Rotation paths and how fast each direction turns (deg/step)
Each turn is a multiple of 5 degrees from 10 to 175, or 0.
Each row of a path follows its step; steps can be skipped.
Rotation 1:
step 0: [  6 -11 -11  16  10  14   5 -15  13  -4   5  -1  -7  17  10  -4 -11  -5
 -13 -20   5  -1 -14  19   9 -21 -10   5 -10 -20  -4   9  -1   8  11  16
 -14  -5  13   9 -17  20 -19 -21  10   0]
step 3: [ 24   2   6 -19   5 -20   8 -20 -15   0 -21   9   6 -12 -14  18 -26  -8
   1   8   1  -8  -5   1  -4  -7 -13  13  10  11  -5   6  13  25   2  -8
   2  -8   0  -1   0 -10  20   3 -23 -12]
step 4: [-16 -11  18  -1  14   2  -2  -4  -3  -1   2  -6   2 -19  13 -14 -13  21
  10   7 -11 -18  21   6   9  14   6   5   9 -10  10   6   2  14 -24  34
   9  -3  19 -14  13   8 -11   9 -11  -2]
step 6: [ 10  -2 -15   1 -21  -3  -4  -3   5  -1  -3   6 -13  33   9 -10   3  32
 -14  -7  13  17  19  -8  -1  -6   9   7   6   7  -9  14 -21  -5  -3  -3
 -14  11   3  17   1  -1   9 -14  -7  25]
step 7: [ -4  23   9  33  14   8  -5 -16  11 -19 -15   4  -8  16 -17  -7   3 -20
 -13  -6  11 -14   6  13  -4  -8  -8  -7   2  20 -18   6   5 -18   9   0
   1 -22  -1 -13   4   1  -2  -2  10   6]
step 10: [  1   2  16  -6  -4  12   8  -4 -16 -11 -14  -6   7 -33  19  10   0   5
 -11  12 -16   4  13  -1   5  -6   8  -9  -2  -8   7 -12 -13  17  19 -14
  -9   0   9  -8   7   7  31  13  -8  21]
step 11: [  7 -17  -8   7  13  -4  19 -14  14  -1   6 -26  -1  18  10  -8   5  -3
  13 -12  -5  -2   6  -7 -16 -13  -9  -6   0  -7 -20  -3 -10  25  -7  23
  -4  21  11   1  10  -1  -4  33   3   9]
step 14: [ -4   5   3  11 -15 -27   8  -7  -2 -13 -13   6   1  12   3   2   2 -17
  -6  24 -21  17   8  10 -29  10 -11   2   2  15  -2  -5  10   3  -3  -7
  13 -10 -22 -15 -21  -3   6 -21   0  -8]
Directions:
[-2 -4  6  7  1  4  3  3  0 -4 -3 -5 -5 -3 -2 -8  8 -2  0  3 -4 -2  1  6
 -7  4 -1  2  1 -1 -4  1  5  4  0  0  7  2  2 -2 -3  5  0  2 -2  1]
110
[-1  6 -6  8 -2 -1  0 -3 -5 -1  6  1  5 -1 -6 -1 -1  0  5  4 -7 -1 -4 -5
 -5  1  1 -1  0 -2 -2 -8 -6 -3 -3  3 -1  2  1 -2 -6  2 -1  4 -2  1]
120
[ 5 -5  7  4  3 -6  1 -2  1 -4  0  5  4  4 -4 -1 -7  2 -2 -1  0 -2 -4 -7
 -2 -2 -6 -3  1 -1 -5  5  3  0  1 -3  2  1  4 -5  8  3  0  4  4  3]
90
Rotation 2:
step 0: [-29  14   2  -7  14 -11 -29  24   7  17  -4   0 -12  -3  -8 -12   3  -5
  -5   1   1   9  12   0  -4   7  25  -3 -13  14  -3  -6   5  -9   5  -3
   3  -1  -7   5  12  -6   0   7 -16  -8]
step 1: [ -2  17  -4  -1 -14 -15 -12  13 -17   4  16 -20  -4   4  -6  10 -10  -7
   8  -4 -10  17  -4   4   6   9 -23   3  -2  11  -3 -15   6 -14 -10  16
  -4  17  11   1 -21 -19  -5   3  -2   3]
step 2: [-14  -5  -7  -1 -16 -29  24  10   8   1  -5   5   1  34   3 -11  -7  -9
   1   4   5  -3  -8   3  -9  -5  -3   8 -11  -3 -17   1   1  -3   1  22
   8 -11  -6  10   3  -6   2  -6  14 -18]
step 3: [-12 -16 -23  -3   9  -5  -6   3 -22  17  -2   8 -22  -2   1  -6   0 -12
  -4  -5   8  11   8  12 -26  -1  11   1  -9  11  -5  -5  -4   4 -17   0
  -7   3   2  11  17  -7   8 -25 -17   6]
step 4: [-12  -1  -5  -2 -12  -7  13  19 -26   5  10 -22   7  -7   1  13  -8 -11
  26  -4  -2 -19   0  -7  -5   9  -4 -22 -16   7  -1   4  15 -12   2  -5
  10   9   6   4   1   5 -15   5 -16   7]
step 7: [ -5  13  17  -1 -18 -21  -1  11   6   5   2  -4  -5  12  -3   2  -2  -5
  31   6  -1  -1   9  -1 -21   2  -4  -4  -5  13 -23  13  -8 -20  -4   4
  25   7  -3  12   7 -11   2  -5  -7 -13]
step 10: [-10 -15  19  -2  -6  -1  11  12  -4  15   7 -15  -3  14  -2 -12 -11 -31
   7 -16   2  -9  -7   2 -29   0  -8 -10  -5   7 -14  -5   0   5  -1   4
  -6  -5 -12   9  -2  -2   0 -18  17 -14]
step 11: [-12  -9 -26 -27   2 -12  14  14 -17   8   8 -10  -5 -10  -2  -2  -1  -2
  -6   9   0  17  -1  -1  -8   6  32 -15   4   1 -16   3  -5  -3  -2   0
   7  -5  -3 -15   2 -12  -4 -14 -12   2]
Directions:
[-3  6 -4  2  2  2  5  1 -2 -1 -3 -4 -1  4 -7 11  2  4  5  3 -2 -2  0  0
  4  3  1  2  4 -1  1 -4 -2  0 -4 -2 -3  5 -2 -1  4  2 -7 -8  5 -4]
140
[ 4 -8 -6  7  2  0  2 -3  5  0  8 -2  1  0 -1  0  1  4  5  2 -1 -4  0  3
 -4  2  1  3 -8 -3  4 -3  3 -4 -1 -2 -1  2 -2  6  8  2  3  1  0  4]
70
[ 2  4 -2 -2  3 -4  2 -3 -4  3  3 -5 -1 -5  2  3 -2  4 -4 -2 -3 -4  0  4
 -5 -1 -4  1  0  5  1  2  0 -2  0  5 -6 -8 -1 -5 -2  2 -5  0  7 11]
155
[-4  1 10  0  2 -5  1  3  6  4 -1  0 -6  5  0 -3  6  2  0 -3  2  0 -4  4
 -6 -4 -3 -1 -1 -2 -2 -3 -1  2  2 -5 -4 -2  0 -3  8  5 -3  4  2 -3]
140
Rotation 3:
step 0: [ -1  13 -16  16  -5   6   4   3  -1  11  -3  20 -25 -22  -3  24 -13  16
   0 -14  20   4  -4   4  -2  16 -28   5   9 -10  -7  -2  -9   3  12  -4
  -9 -15  -2  -3   2  -3 -16 -13  12 -26]
step 1: [ -4  -9  -7   2 -21  12 -11  23  16 -28  -7 -13   4  -5  10 -17  -7   4
   4   8  -6   4 -11 -13 -11   8  -4  -5 -25  -7   7 -22   2  18  -3   2
  18   3   6 -12 -20  23 -19   0 -12   6]
step 6: [ -5   7  22   2 -27  -6  -7  35  -7 -10   0 -13  -3   5 -15   4  15   0
  -2  16 -21  21  -4   2  10   3   3 -22  -1 -16  -2  -6   7  -7 -15  19
   6   0  -1  -6   3  -8  -9  -4  20  13]
step 7: [-19  24  -1  -3  13 -20   0 -16  14   8 -11  19  -1  25 -13 -18  -3 -18
   0  -8   8 -17   3  -3  -3 -16   3  -9 -10  -5 -20  -1  12 -11  -6  23
   1 -11  -8   9   3   6   5  10 -21   8]
step 8: [ 28 -14   0  30  15  -1 -18  -3   1   7  13  -3  -2 -10 -17  23 -10 -14
  -1  -9   3  -1   2  19   2  -8  -9   2  -7  11  -4  16   1   9   9 -19
   1 -13 -10  16   6  11 -14  25  15   2]
step 10: [-15  14  -1  -7  12 -23   3 -12   5  -4  -8  12   9 -12   9 -14 -21   6
 -15   8  -9 -27  -9   6 -14  -7   9   2   7   2  24 -17   3  21  -4  -2
 -21 -12 -13 -18 -13  -9 -11  -7  -1   7]
step 12: [-29  -6   4  -3 -11  21   2   6  -5  24   3  -7  -9   8  -4 -10 -10  -7
   1  -9  24 -22  -6 -14   0  14   3   3  -7   9 -15 -26  -7 -25   2   5
  -1   0  15   8   5  12  -1  17 -20  -5]
step 14: [ 10  13  -2  -5  -7  11  -8  16  15   5   8  -6   3  26  37  22  15 -10
  -1  -6   0  19  -8  -7  -1   8  -1  -5   5 -19   4   2 -15  16   7   3
   6   6   6  10   3 -35  -3 -17  -3   9]
Directions:
[-8  3 -1 -3  0 -4 -1  0 -2  4 -5  7 -1 -4 -1  3  1  0 -4 -1  2 -3 -5  1
  4 -9  2  1  3  4  5 -2 -2  2  5 -2  0 -3  0  8  2  7  6 -3 -1 -3]
140
[ 2  3  2  0 -3 -2 -4 -6 -3 -2  0 -2  5 -2  4  6  4 -3 -4  0  0  4  8 -9
 -3 -2  1 -2 -2  4  0  2 -2  0 -3 -8 -2 -9 -3  2  5 -3 -2  0 -3 -4]
125
[ 0  2  0  5  6  2 -5  4 -5  5 -5 -4  1 -5  1 -2  0  0  5 10  3 -5 -1 -2
  2  6 -3  4 -2  4 -5  7 -2  1  2  1  4 -2  0  1  0  4 -3 -5 -4 -2]
90
[-3  7  3 -2  1  2  4  0  7 -3 -3 -7  2  0 -2 -1  6  3  0  1  0  2  0  3
  0  5  2  2 -8  0 -3 -1 -4  4  8  1  1 -2  3  1  6 -4  9  3  1  1]
145
[  3   3  -3 -10   1   1  -2   1  -2   6   0   0  -1  -4  -1  -1   2  -8
  -4   0  -2   0   7   2   3   4  -1   1   2  -2  -3   2   9   0   0   5
  -5  -5   5   1  -2   3   3   7  -2   3]
85
Rotation 4:
step 1: [  7  -1 -17   2   1   5  -3   1   8 -17 -13  -2 -10 -19 -11  -2  -2 -19
   1 -14 -26  16  17   9   4   1 -25   3   4   6  12   0 -19   8  -2  22
 -15  21  -3   9   7   6   0  10 -10 -17]
step 4: [ 12  -7  12 -17   6  15  10   5   7   1  -8 -13  -7 -20   7  16   7  -1
  -2  -3  -2  -2  11   9   7 -13 -10  -4  -1  -7 -21 -32   0  -5  15   5
  10   0  21  -9   2  17   6 -26  17  -2]
step 5: [ 12 -14 -14 -10  -3  15  -6   0   2 -14  -4  16  12 -12  -2  -1   1  10
 -18  17   9   1  12  18  24  18 -22   0 -22   0  -5 -13  -8  -3  15 -14
   7   9  16 -19   5   8  -5   7  -4   1]
step 8: [  6  16  18   5  17   5  29  -1  -1 -12 -17 -12   7 -24  22   4   7 -15
  -5  11  -3  -1  13 -14  -8   1 -16  -8 -13   9  -2   3   5  -2 -11 -14
   5   0  10   8   0   0   7  26   1 -16]
step 9: [  6   4  -4   6  -4 -11 -17   1  -8   1 -14  -9  -7  -9  25  -2  -6 -14
   5  13  13  -1   9   5  31   4  -3  -9   9  26   4   8   4   3   0   1
   2  -3   1 -12   5 -13   8  43   3  -5]
step 10: [ 16  -5  -7 -13 -15   6 -22   4   5  20 -19   6  -9  19   9  -6   3  11
   7 -16  -3   5   0   0  17 -13   3   0  29  10  10   0  26   4  -8   9
  -9   4 -15  -3  -3 -10   5   9  18  11]
step 13: [ -7   4 -15 -22   1 -20 -27  -1  -6   0  -7   6  -3   9   4  -1  -2 -26
  -4   7 -13  11  -4  21  -5  11   4  22   6   9 -18  -9 -11  -1  21  -5
 -16   6 -11  -3  13   0  -1   4  10 -20]
step 14: [ 16   8 -10 -11  -6  -8 -13  11   2   4 -15  11  28  10   3   1 -12  11
   8 -11 -10 -14   2   1 -16  -2   6  14   7   1 -30   9 -11  14   3 -24
 -10   4   6   9  -5  12  -1  -7  21   4]
Directions:
[-3  0 -1 -6  4  0 -1  7  4  5  1  2  0  1  5  1  0  1 -4 -7 -3  3  2 -2
 -2 -1 -6  7 -1  0  4  2  2 -2 -2  7 -5  2  6  0  6  1  5 -6  6 -2]
115
[-5  5  2 -4 -1  6  4 -3  1 -1  5 -1  2 -6  4  1  5  1  2  4  4  0  3  2
 -1 -6 -2  4  2  2  2 -6 -3  4 -5  0  4 -2 -1  9 -5  3  6 -5 -2 -2]
95
[-6 -5  1 -4 -3  4 -4  3  4  1  4  4 -3 -6 -3  4  2  2  6  3 -1 -2  1 -5
 -2  8  2 -2  2 -1 -4 -1 -5  0  4 -7 -1  3  5  2  2 -2 -5 -4  5 -3]
35
[-3 -1  4  2 -4 -3  1 -1 -3  4  2  0 -2 -3 -6  0 -1 -1  0 -2 -2  3 -4 -4
  1 -6 -6 -4  4  0  8  2 -2  2 -8 -3  2  1  2  0  2  0  0 11  7 -3]
40
[ 3  1 -7 -4 -6 -3 -1  3  1 -6 -2 -5 -5 -4 -2  3  2 -4  9 -5  1  0 -9  0
  1 -2 -1  5 -2  1  1 -2 -1 -1 -2  5 -6 -1 -5  3 -2 -1 -4  0  2  1]
35
Rotation 5:
step 0: [ 15  -8   0  -8  -7  -6  -1  -2  29  -9 -20  -9  10  16 -25   0  12   0
 -12  -5   8 -13   2   3 -17  10   8  12 -13   3  -5  -4   5  11 -11  -2
  -5  -1 -11  -8 -18 -18 -25  -8  -6 -13]
step 1: [ -9   0  16   9  -6  15 -21 -17  -5 -26 -21  -9  -1  19   0   9  -2  15
  -4   4   5  -2  12 -12 -21  -1   4 -20   4 -13   8 -12 -13   5   5  -9
  12 -15  13  -1  -9 -18   8 -13   4  -7]
step 2: [ -2  10  13 -17 -11  -3   1   8   9 -18  -5   8  -6  17  -3  -1  -1   3
   8  -3  15   1  -1   6 -13 -18  27  23   0  11   4  -7   5   0 -14 -16
  20  -9  12  29 -13   4 -18   2   3  -4]
step 4: [-18  -8   4  19   2  -1  -2  -2  29  10 -20  -4   2   2  -5   6   6   5
   7 -17  -2   0  -3  14   6   6  19   1  11   1 -11  12   2  10 -24 -21
  17   3  -6  29  -5  -3   4  -6 -13   6]
step 6: [ -6 -32  -1  -7   3   9  10 -18  19  -9  -1   2  29  16   4   8 -12 -13
  -6   0  -4  -3  15  22   9  -3  17  13  -7  -9  -3   3  -5  16 -10  -6
   4   6   7   8   5  19 -14   4   9  -4]
step 7: [-15 -10  11  16  15   7 -13  -1   0 -15  -1  11   8  12 -18   1   8   2
   3 -30   3 -17  -9  11   4   2 -10   8  13 -14  14  -9 -17   5  -5   1
  -5 -12  14 -17   0   0   1  26  16   5]
step 8: [-33  -4   7   1  -6 -16  -6 -10  27  -4  21 -20  13   8  -6  -3  -2  12
  16   5 -16  -5 -17  13 -11  -3   6  12   8   7  -4 -11  -2  21   9   6
   5  -6   1   8   1   2 -17   5   3  -7]
step 11: [-19  -3  -7  -1  13   9 -14  -7  -9  -8 -20 -12   6   2 -12 -15  13 -17
   9   4  -6  -9  -2   6  -9   0  13   7   5  13  28   3  -9 -29   9  -7
   7   5  15  -9 -22  -5  -7  -2 -13  -7]
Directions:
[ 1 -1  1 -3 -3  6  1 -2 -6 -1 -2 -1 -1  2 -1 -6  2 -1  5  4  7 -7  0 -2
  3  1  5 -1 -1  5 -3  2  4 -2 -7  0  3 -5 -1  6  6 -5  7 -4 -2 -2]
35
[-1  1 -4  0  4 -7  4 -7 -2  1 -4 -8  5  3  3 -1  1 -4  0  7 -4 -2  1  2
 -2 -1 -6 -4 -3 -2 -1 -1 -8 -2 -3  1  4 -3  3  0  4  3 -3 -6 -5 -1]
140
[-2  0 -5  7 -1  0  3  0  3  0  0  6  0 -7  3 -1  5 -1 -7  3 -1 -1 -5  2
 -6  1  4 -1  0 -2  0  6  2  3 -3  3 -1  4 -8 -1  3 -7 -1 -5 -6  3]
70
[-3  5  4  1  1 -5 -2 -2 -4  0  7  2 -6 -2 -5 -3  5 -3 -1 -4 -5 -2  5 -5
 -2 -2  6  0  7  1  2 -3 -8  4  0 -6  1  1  0  2  3  1  4 -5 -2  2]
120
[  0   2  -3   1   2  -4   2  -3  -1   3  -4   1 -10  -3   4  -1  -6   3
  -4   2  -2  -1  -4   3   0   1   2  -2  -1   1   7  -3   7  -6  -1  -8
   3   0   2   4  -8   3   3   1  -3  -3]
45
[-4  4 -6  0  3  3 -4  3  0  7  1 -1  1 -3 -4  0  3 -3  6 -3  0  8 -3 -1
  1 -6  2 -2 -4 -6 -3  2  2 -7  0  1 -3 -2  2  9 -3  1 -1 -8  2  3]
55
Rotation 6:
step 0: [-10 -14   5  33  20  -3  18 -19  -2   1 -14   8  16   2  10  10   4 -15
  10   6 -14   8  -8  15   3  27  -4  -3  -5  24 -10  -3   1  -6   3  14
 -15  -2   3   8  -1  -9  -2   2 -18   5]
step 1: [-15  -8   9  -4   9   1  16  -7   2  -2  13   0   2  24   0  11  -8  13
  29   6 -21   6  -6   4   3   9 -14  -7  -4   8 -11 -15  12 -26  -9 -17
 -11  -5  14   1   2 -20 -15  20  -3  -5]
step 3: [ -1  -3   3  22 -10  19   7 -13   2   8   4 -14   9 -24  -1 -25  -1   0
  -1  22   6   8  -7  10  -6   2   2  16   0 -16 -16  17   9  -4  -3   4
 -13   6  -8  16 -13 -16 -21   1  14 -16]
step 6: [ 24  -2  28   5  21   9   9  -7   5  10  11   1   0   3   3   0 -22  28
   4  -9  -5  10  -1  -3   3  27  -6  10  -8  -6   1  -7 -13  -8  14 -14
 -16   1  15  10   3  -2  -6  -7  14 -11]
step 10: [  0  -6   6  15 -13   4   0   1   0  21 -25  -8  11   2  15   4  12  23
  -6  20 -21   9   6  10   2   4 -10  -3  16  -2 -14 -26  -9   3   0   0
 -22  -7 -15 -10   0   4 -19  -5  12  -9]
step 12: [  1   4  22  -8   2   8  11   2  12 -17 -18  -4  -1  -9 -18   4   6  -1
   4  17 -16  -3   3   5  14  12  -1  -7  -7  22 -15  20  -3 -39   0   8
 -12   2   6   6 -15 -11  14  -8   6   1]
step 13: [-13   2  36   5 -22  -5   8  11   2  11   0 -11  18   0  -4   6  -7   0
   4   8  17   3  -1   2   1  18 -15  -8   5  20 -13  -4  -4 -15  13   6
 -10  20  21  21  -1  -8  -7  13   4  -2]
step 14: [  5 -20  11   6  -3   6  12  13  14  15   9   3  -2 -15  11   4  -7  17
  -1 -17  28   5  10   0  -6  18  -1   4   8  -3   1 -10   2 -19 -12 -15
 -21   5   7   4   9 -30  -7   4  12  -9]
Directions:
[10  1  4 -1  1 -2 -1 -1  6 -2  1 -5  5 -4 -4 -3  2  0 -5  4 -4  0 -1 -2
  0 -1  0 -4 -8  0  1  4  2  5 -6  2  3  1 -8  4 -2 -5  1  0 -6 -1]
85
[  3   3   3   0  -4   3   1   0  10   0   1   3  -4  -2  -2   4   0  -1
   5   3  -1   4   2   0   3  -2   1   2  -1  -2   3  -1   5  -7   3  -7
   6  -5   1 -10   0   0   0  -5  -4  -5]
135
[-4 -1 -9  1 -3  3  8  0  4  3 -7  1  6 -1 -4  0 -1 -2 -3  5 -2  1  1  3
  0 -3  2 -7  1  5  4  3 -2  5  4 -2 -5  0  3  3  2  3  1 -5 -1 -6]
145
[ 3 -5  2  3 -1 -4 -1  2  4  8 -4 -1 -1  0 -1 -1 -9 -2 -3  2 -3 -2  3  2
 -5  0  1  3  5 -8  5  4 -2  2  2  3 -2 -8  2 -2 -3 -4  1  6  2  6]
95
[-4 -3  5  1 -1  2 -9 -2  1  0 -5 -3  2  4  1 -3 -4 -2 -1 -5  0  2  5 -8
  8  4  2  0 -4  2  0  3  1 -2  0 -3 -4 -5  2  6 -1  5  3 -6 -3  2]
55
[-4  4  0  3 -7  4  7 -2 -5 -3 -3 -6  2 -5 -3  7 -3 -1  2 -3  7  1  3  1
  1  1 -5  6 -1  3  5  5 -3  0 -4  5  3 -1 -2 -1 -5  1 -1  1 -5  1]
80
